A =
[[ -1   9   8  11  13  17  15  18  19  21  20  21  25]
 [ 20  13   4   3  -2  -7  -9 -10 -11  -9 -10 -16 -17]
 [  3   3   1   2   1   0   3  -6  -3  -1  -3  -8  -4]
 [ 11   2  -6  -8 -11 -21 -24 -27 -29 -31 -36 -42 -24]
 [ 17  15   8   9   1  -2  -1  -7 -13 -14 -18 -13 -21]
 [ 13  17  12  15  14   7   1   2   1   8  -1   5   4]
 [ -8  -5  -1  -4  -4  -7  -1  -2  -3  -2  -5  -2   0]
 [  2  -4  -3  -9  -7  -5  -4  -6  -7  -6 -10  -5 -14]
 [-16  -7  -1   2   8   9  14  11  14  17  20  23  25]
 [  0   3  -4  -7  -4  -5  -1 -10  -8 -11  -9  -6 -12]]
The second entry, reading row by row?
Answer: 9
The bottom entry of the column that holds the smallest entry: -6
The first entry, reading row by row -> -1
The entry just right of the smallest entry?
Answer: -24
The 3rd entry on the diagonal from the top-right corner?
Answer: -3
The last entry, reading row by row?
Answer: -12
The top entry of the column that holds the smallest entry?
Answer: 21
The minimum?
Answer: -42
The entry directly above -12: 25
The entry in the top-right corner -> 25
The second entry on the diagonal from the top-right corner is -16
The entry directly below 12?
Answer: -1
The third entry, reading row by row -> 8
The 3rd entry from the end, reading row by row is -9
The 3rd smallest entry?
Answer: -31
The 2nd entry on the main diagonal is 13
The bottom-left entry?
Answer: 0
The smallest entry in the first column: -16
The entry just left of -29?
Answer: -27
The 5th-last entry, reading row by row -> -8
The 2nd smallest entry -> -36

array([[ 142.1,   10.8,  118.4, -125.4,  -52.5,  132.9,  127.4,   92.4,
         -36.8,    0.9,  168.8,    6.3,   90.2,  -53.9,  -43.5],
       [  15.2,   32.4,  138.6,  -82.8,  -75.0,   -4.0,  -61.5,   37.7,
         -69.6,  -99.1,   83.2,  101.0,   76.4,  -61.2,  -19.0],
       [-142.4,   96.6,  180.0,   15.1, -111.5, -143.8, -160.4,   63.7,
        -138.3, -188.5,   25.2,  185.9,   48.1,  -18.1,   18.0],
       [ -10.2,   44.5,  144.4,  -55.4,  -84.7,  -18.3,  -61.8,   50.3,
         -77.5, -110.3,   80.6,  111.7,   68.1,  -47.3,  -10.3]])
The entry just right of the smallest entry is 25.2
The entry just left of 180.0?
A: 96.6
The entry just right of 185.9: 48.1
The entry just right of 80.6?
A: 111.7
The entry just left of -53.9?
A: 90.2
The entry just right of 63.7 is -138.3
The entry just right of 96.6?
A: 180.0
The entry just left of -82.8 is 138.6
The entry just left of -84.7?
A: -55.4
The entry just right of -110.3 -> 80.6
The smallest entry?
A: -188.5
The entry just left of 144.4 is 44.5

X =
[[371 296 470 467 477 681 430 304 457 249 370 347 506 387 387]
 [778 257 454 407 486 656 439 282 500 463 388 436 270 446 648]
 [382 270 691 453 355  43 191 517 465 486 340 261 417 426 549]
 [620 258 236 580 430 547 606 256 446 312 424 707 440 444 647]
 [ 99 343 469 388 569 396 316 470 439 214 432 230 534 318 364]
 [228 278 321 557 425 134 436 494 504 291 423 476 525 415 513]
 [564 216 291 477 405 356 525 478 467 519 449 515 348 507 517]
 [322 312 528 149 633 419 261 614 438 544 527 130 299 364 346]
 [206 224 486 485 376 362 360 565 470 389 324  97 472 496 223]]
Indices start at 0.
The top-right entry -> 387
The top entry of the column that holds the smallest entry: 681
Find the entry directly below the smallest entry.
547
Find the entry just right of 149.
633
The entry just right of 256: 446
Find the entry directly below 476.
515
Find the entry just right of the largest entry.
257
Find the entry in row 1 and column 0.
778
The bottom entry of the column that holds the smallest entry is 362
Find the entry just left of the smallest entry.
355
Find the entry directly above 236.
691
The entry in row 2 and column 0 is 382
The minimum: 43
Find the entry just left of 346.
364
The entry just right of the centre entry is 439
Find the entry in row 0 and column 1.
296
The entry just right of 485: 376
The entry just left of 299 -> 130
The entry just right of 565: 470
The entry directly below 564 -> 322
Find the bottom-right entry.
223
Find the entry just right of the smallest entry.
191
The entry directly above the smallest entry: 656
The entry just right of 472 is 496
Find the entry just left of the centre entry.
316
Find the top-left entry.
371
The entry directly below 547: 396
The entry at row 0, column 2 is 470
The entry in the bottom-left corner -> 206
Find the entry just right of 564.
216

3086  7863  7935  6245  8300  3136  7616  5569  2992  4072  3046  2620  1365  4647  7383  9421
The entry just right of the smallest entry is 4647
The entry just left of 1365 is 2620
